Named turns come first, each shown by rows before and after it. Which turns, in which order, take the first row of each pair that follows to the second? Write the first one first, as in the answered first pair.
K119 (before => after):
[  6   8   2  14  14   2  -5   3  -7 -16 -11   8  -3  -5  12   1  -7   1
 -13   9  -1   2 -10   0  -3  -5  -4  -4 -12  -8  -2   1  -2   3   2   9
 -13   1] => [  3  12   7  14  12   2  -2   1   1 -21 -13   5  -8  -1   9   3  -8   1
  -4   7  -5   4  -4   0  -6  -8  -6   2 -10  -7  -9   2  -6   6   4   5
 -12  -2]
[ 5  2  8 -6 -6 -2 -3  9 -3 -1 -1 -5  1 -8 -4 -6 -1 -2  3 -2  0 -1  0 -2
 12 -3  1  4  4  2 -2  3 -9  4  2 -1 -4 -5] => [ 5  1  7 -7 -6 -2 -4  8 -4  1  0 -6  1 -9 -3 -6 -1 -1  2 -2  2 -2 -1 -2
 13 -2  1  3  4  3 -1  3 -8  4  1 -1 -5 -4]
[ -5  10   9   8   7   7  -3   3   7 -11 -11  -1   3  -1  -8  -1  -7   6
   7   1  -1   8 -14  11   4   4   0  -1   0 -10   2   0  -6  -6  -1   2
  -2  -3] => [ -5   9   8   7   4   5  -4   3   6  -9  -9  -3   4  -2  -9  -1  -6   6
   9  -1   2   8 -14  12   4   7   2  -2   1 -10   0   0  -5  -8  -1  -1
  -3  -2]
[-4  6  3  0 -1  0  2 -7 12 -9 -3 -4 -6  4  1  8  4  1  9 -3  0  1  6 -5
 -6 -2 -2  2  6  7 -5  3 -5  2 -2 -8  6 -5] => [-5  3  0 -3 -7 -5 -3 -7  9 -4  4 -7 -2  2  0  8  5  2  9 -7  9  1  4 -1
 -5  4  2 -4  6  7 -7  3 -1 -3 -3 -9  3 -4]
K413 (before => after):
[  7   6   6   2   4   7  -3   3  -2  -4 -13   6  -2  -1   0  -5  -3   2
 -10   2  -7  -1   1  -4   4  -4   0   0  -5  -3   5   1  -3  -2  -2   0
  -1   2] => [  4  10  10   3   3   9  -1   6   1  -4 -12   3  -1   1  -3  -6   0   0
  -2   0  -8  -2   1  -3   3  -1  -2   4  -3  -5  -1   1  -4  -1   1  -3
  -3   0]
[  1   2  12  -8  -1   9   5  -1  -6 -10  -2  -5   4  -3  -6   0  -4   6
   2  -3   2  -2  -8  -6  11  -1  12   6   5  -3 -13   1   0  -1  -3  -4
   1  -8] => [ -2   1  12  -7  -3   6   6  -1  -2  -9   0  -7   3  -4  -7   1  -2   6
   8  -5   3  -2  -5  -5   9  -2  12   7   9  -1 -15   1   0   0  -3  -6
   2 -10]
[ 10  -1   3  -5   0   5  -4  -1  -7   1 -11   6   0   2   2  -2  -2   3
  -8   2   3   1  -7  -1   2   0   8   1  -4   0   3   5   0   0  -1   7
  -3   1] => [  7   4   9  -4  -2   6  -3   2  -7   2 -10   4   3   3  -2  -6   1   0
  -2   0   2   0  -7   0   2   3   6   4  -3  -5  -2   5   0   1   1   3
  -5  -1]
[ 5 -2 -2  9  0 -7  4 -5  0  3  3  4  1 -1 10 -2  2  0  6 -6 -4 -6  0  2
  3  2 -3 -5 -1  4  4  7  3  7  1 -6  0 -3] => [ 7 -4 -3  7  0 -6  3 -5 -3  2  2  6  2 -2 11 -2  2  0  2 -6 -4 -6 -1  1
  5  1 -2 -5 -3  5  6  8  3  7  0 -4  0 -2]
K701 (before => after):
[ -9 -10  -8  -7  -6 -12  -5 -14  15  -8   6  -4  -9   2   1   8  -2  10
   6  -9  10  12   8   7  -3  -5   1  -3   7  14  -7   0   1  -2  -7  -6
   6  -1] => [ -6  -1   6 -15 -14  -4 -13 -10   6 -10  -1  -3  -4   4 -10   1  -4   7
   1 -12  13  12   1   9  10   6   5  -3   0   1 -15  -1  -3 -10  -4  -9
   0   0]
[ -1  -4  -5 -15   9   7 -12  -1 -13  -5  -7   1   6   4  -2 -12  10  15
 -22   6   1 -10   3   3   1   3  -4 -13  -5  -3   3   4  -8  -8   3   6
  -2   1] => [ -1  -1  -3 -10  13  11  -7   6 -14  -3  -6   1  10   5  -1 -15  12  10
 -18   8  -3 -14   2   2  -1   4  -8 -10  -5  -7   3   3  -6  -4   7   6
  -4   0]
[  7   7   9   0  -2  -5   8  -3 -11   2  11   7   8   0  -7   0   4  -5
   3   0  -9   3  14  -1 -10  -9  -6  -2   1  -7   3   9  -1   7   1  -7
   0   0] => [  6   4   5  -1  -3  -8   7  -6  -9   1  12   7   3  -1  -5   5   3  -2
   3   0  -7   5  16  -1 -11 -13  -4  -4   3  -1   5  10  -2   6  -2  -6
   2   0]
[  7  -7 -12   1   2   0  -6  -1  -4   4   5   3   2  -2   2  -2   5   4
 -11   2   5  -2  -2   1   2   0   5  -9  -2   6   4   1   3  -6  -4   5
   4   2] => [  8  -3  -6   0   0   3  -8   2  -8   5   3   3   4  -2  -2  -5   4   2
 -12   1   5  -3  -5   2   5   4   6  -9  -5   1   2   1   2  -8  -2   4
   2   2]
K273 (before => after):
[ 12   0  -9   6  15  -6   6  14  15  10   1   1 -16   5   0  -1   8   4
   1   8  -3  11  -9  -6   4 -10   6  10  12   7   7  -5  -8   9 -15   0
   0   3] => [ 15  -4 -12   0  10  -8  -3  12   8  11   3   3 -14   2  -1  -1   5   7
  -9   7   5  12 -14  -4  10  -5  12   2   8   8   9  -6  -6   2 -18   2
  -1   8]
[  0  13  18  -1   5  15   7  -4   2  -8 -20  -1  -3  10 -12  -1   2   0
  13  12  -1   4  -5   4   5   2   1   9  -6  -3 -16   6 -15   1   3   0
   7  -3] => [  7   7  10   4  17  18  13  -1  -3  -5 -22   4   0   7  -3  -2   1  -1
   1  20  -9   0  -7  -2   0  -5  -2   7 -10  -2  -3   4 -12   5   2  11
   9  -2]
[  5 -12  15   5   8  -6  10   1   1  12   4   4  -2   8  12  -1   6   0
   4  21  -8  10  -4 -21 -13 -12 -13   6  -7  12  10   4  -8   2  14   3
  16  -3] => [ 10 -19   9  -6  -1  -9  -7  -3 -13  14   7   7   2   3  11  -2   2   4
 -12  18   7  10 -12 -17  -1  -2  -2  -6 -13  13  13   3  -5 -11  10   7
  13   4]

Between the rows of a pair lie two turns.
[ -1   4  -3  -1  12  13  -7   8  -8   0 -11   9  12   1   4   2  -3  -2
 -27   8   4  -7  -1  -8  12   3  -8  -9 -13 -10   2 -10  -5   3  -7   9
  -8  17] => [ -4   6  -3   5  20  14   5   6   5  -6 -15   8   4   5   8   6  -4   0
 -17  11  -8  -4   9 -11   1 -10 -16   0  -7  -5   3 -10  -8  13  -7   9
  -3  11] : K119 then K701
[ -5   8  12  -2  10   9  22  11   4   1 -14   0  -9  25  10  -3   1   3
   9  13 -21  -3  -7  -1  -1   5  -6  17 -22  -5   2   6 -15  25   5   8
   7 -24] => [ -7  -6  -2 -14   0  -8  11 -10  11  -8 -12   2 -24  22  15  12  -8  21
   1   7  -7   7   0   2   4  -4   5   7 -18  16   7  11 -18  16  -6  10
  15 -21] : K701 then K701
[  3   7  10   7   1   8   4   8  -9   1  -4   4   2   1  -7  -7   4  -7
  -1   5 -11  -1   1   1   7   2  -5  -1  -7  -6  -2  -3  -4   2   4   2
   0  -2] => [ -3   3   4  12   2   1  10   5   2   2   3   1  -3   2  -3   0   7  -4
  12   5 -12   2   8   1  -3  -3  -8   1   1   2  -4  -1  -3   8   4  -2
   3  -6] : K701 then K119
[  6  -5  -1  -5 -14 -15   0 -17  -4  -4   5   6  -9  -1   9   6  -5  -9
  -4  -6  12   4  -2  10   5  -5  -6 -13   3  -4   3   9  -5  -2  -3  -1
   6   6] => [  2   9  14  -1 -12  -5   8  -9   1  -5  -1   1  -7   5   0   0  -2 -17
  10  -6   2   2  -1   9   4  -2 -13  -2   5 -16  -8   8  -9   4   5 -10
   3   2] : K701 then K273
[ -8  -5 -14  14   4   5  12  -3   7  -1   4  -4  -3  12   5  -7   6  -2
   9  11   1   2   3   5  -4   8  -2  -8   5   2   9  -9  -5   3   9  -8
   4  -5] => [ -3 -10 -18   7   2   3   4 -11   1  -7   1   0  -7   8   6  -6   0   4
  -6  11   6   5   2   5   4   5   4 -13   1   7  15  -7  -8  -3   4  -2
   6  -2] : K701 then K413
[ -2 -18 -22   7  12 -17  -5  -9  -6  11  29   4  -3  -6  19   3  11   4
 -11   1   4 -10  -3  -7 -14 -11  -1  -6  -3   4   1   5   5  -2 -11   0
  -5   7] => [  0 -11 -14  12  22  -7   6  -9   1   2  17   6 -12   0  20   3   7   4
  -9   7 -12  -8   3 -13 -18 -24  -8   6  -5   3   2   7  -3   9 -10   2
   1   3] : K119 then K119
[ -3  12   6  -6   1   3   8  -4  18 -12  -7   0 -13  -3   8  -3  -3   0
   6   5  -5   0  11  -2   1 -10 -12  14   4  11  -2   8 -10   3  -7   3
   2  -9] => [ -7  10   6 -13 -11  -4  -3  -9  16 -12  -2  -3 -12  -4   2  -1  -3   3
   9  -2   8   3   9   4   8  -1  -5   8   6  12  -9   9 -10  -6  -8  -3
  -1  -8] : K701 then K119
[-21  -6  -3  17  -2 -13   9  -7   6   1   4  12  17   9   7   3  -5  -4
   7  -1   0  -3   8  14  -1   2   9   9   7   6  -6   4  11  -7  -2 -11
  -3  -5] => [-16  -9  -4  10  -7 -13  -1 -14  -1  -3   0  16  15   7   6   3 -11   1
  -7  -1   6   1   6  15   8   2  17   5   2   8  -3   5   9 -14  -6  -6
  -2  -1] : K413 then K701
[  2  16   8   7   8   7   4   3   2   6  -5  -1  -2   2   6  -6  10  -5
  14  -4 -10  -5   1   1   1  -9 -12   6   7  -1  -9   1  -3  11   6  -1
 -10  -4] => [ -2  11   3   3  -2  -2  -6   2   1  13   5  -4   3  -1   3  -5  14  -4
  17 -11   5  -6  -2   6   4   1  -6  -2   9   1 -13   0   3   3   6  -6
 -15   0] : K119 then K119
[ 12  -8  -6   0   3   5 -15   4 -30   7  -5   4   7  -6   3   5  -3  -3
 -17   4   0   9  -8  -2  20   0   3 -12  -4   6  -1 -12  14 -15   9   2
   1  23] => [ 11   9  12   4   8  19  -4  12 -24   2 -17   3   6   1  -3  -1  -3 -11
  -6   7 -18   8  -5  -6  19  -3  -7   3  -5  -5 -10 -12   7  -6  15  -2
   0  17] : K119 then K413
[-15   5   3 -10 -16 -11  -4 -17  17 -11   1  -6  -8   7 -12   9  -5   8
  15 -12   5  13  12  10   4  -2  10   3   5   8 -12   4 -14  -2  -4 -16
   4  -6] => [ -8  11   7   8  12   8  21   1  14  -6  -8  -1  -2   9  -3   1  -1  -6
  14   6 -25   3  12  -4 -10 -13  -9  15   1  -3  -1   0 -12  17   5  -6
   4 -10] : K701 then K273
[  8   7  10  -4   2  19  11  -5 -13 -10 -17  13  -3 -11  -5  -3 -15  -1
  -6  -9  -6  -2  -4   7   2  -4  -7   8   1  -2  19  -5 -12   1  -5  18
   7  -3] => [ -4  12  16  -6 -11  12   9  -9   1 -13 -12   5  -7  -6 -14   1 -13   1
  16 -20   2   2   2  14   1   0  -6  12  10   0   2  -2 -15   1  -4   3
   5  -8] : K119 then K119
[ -5   3  12   3  -2  -7   4 -10   8  -3   8  -9 -19  -2  -4   4  -1   5
   4   7   1  14  22  13  -3 -18 -10  -2  18  17   1   2   5  -4  -5   4
   7  21] => [  2  -4   4   0   0  -8  -1 -10  -3  -1   8  -3 -15  -6   0   2  -3   7
 -11  10   6  13  17  12   0 -17  -6  -9  14  19   9   0   8  -8  -8  11
   6  26] : K273 then K273
[  0  -5   0 -16  -7  -5 -13  -2   1  -5 -10   6  -4  -8  -6   2 -15  17
 -17   3   1   0  -2   2  10  10  11  -2  -3   1   2   5  -2  -7  -3  16
  -2  10] => [-10   2   7 -14 -12  -8  -6  -3  18 -10  -7  -1 -10  -2 -11   5 -12  17
   6  -3  -1   4   7   4   5   9   8   5   5   3  -9   6  -7  -3   0   5
  -1   4] : K273 then K413
[ -3  -3 -13   3  -1  -1   1  -5  13  -2   0  -8  -3   3   0   4   2  -4
   2   5   5   3   1   0  -7 -17  -6  -7   8   0   3  -1  -5   1   1  -2
   6   3] => [ -3  -5 -15   1  -5  -4  -2  -6  11   1   3  -8  -1   2  -1   4   3  -5
   1   4  10   2  -1   1  -5 -14  -4 -11   8   0   3  -1  -3  -2   1  -3
   4   5] : K119 then K119
[ -2   5  -3  -2  -6   1   1  11 -30   9   4   3  18  -9   9 -15  -1  -6
  -2   9   3  -2  -3  11  -9  16   9 -12  -9  -4  13  -2   7   6  10   9
  -9  14] => [-10  13   7   0 -12   2   3  13 -22   9   5  -3  18  -5   1 -16   3 -10
  16   4   3  -1   0  14  -9  22   7  -6  -4  -8   1  -1   5   8  14  -2
 -11  10] : K413 then K273
[ -9  -4  -4  -5  -6 -15  11   6  17  -1  16 -10 -10   4  -1  10   7   1
  24 -20   9  10  -4   2   0  -6  -9  -8   1   7   6   9   3  11  -7 -19
  -3   8] => [  1 -15 -15  -9  -3 -16   1   4   1   4  18  -4  -4  -3   5   8   4   4
   0 -15  17   7 -12   1   6  -4  -3 -19  -6   9  19   8   9   4 -11  -7
  -4  15] : K119 then K413
[ -1  -3  10 -12  -4   3   3  -2   3   1   4  -5   8  -2 -11  -9   2  -2
  -1  -4   9  -2  -7   8  18  11   2 -15   6  -1 -12  18   0  -1   3   1
   3  -7] => [ -3  -2  10  -7  -1   4   9   2   6   5   8  -7  11  -1 -10  -9   5  -5
   7  -4   6  -4  -6   6  12  12  -2 -12   9  -3 -13  17   3   3   5  -1
   2  -8] : K413 then K701
[ -1   5   5   4  -3   7  -5  11   3   3   4  -9  14   4  -9  -1  -1  -3
   6  -5   0  12   0   2   3  10  -1   2 -18  -3  -4  -5  -4  -6  -2  -5
 -14  11] => [ -2   5   4   9   1   8   0  13   7   5   5  -9  14   4  -7  -2   0  -5
  10  -2  -5  11   2   1  -2   8  -5   4 -17  -2  -3  -5  -3  -1  -1  -5
 -12   9] : K273 then K119
[  3 -12  -7 -10  -6  -3 -14 -14  -1 -12 -12   3  -9  -4   2  10 -14  13
 -19  -2   4   7   1   3   5 -10  10 -11  -4   6  11  -1  -3  -4 -13  12
   5   5] => [ -5  12  21  -8 -13  10 -10  -2   4 -14 -19  -4  -4   5 -17  -1  -9   0
   3  -8  -4   6   0   7  10   3   4   3  -4 -16 -12  -2 -11  -2  -3  -5
  -3  -2] : K701 then K273
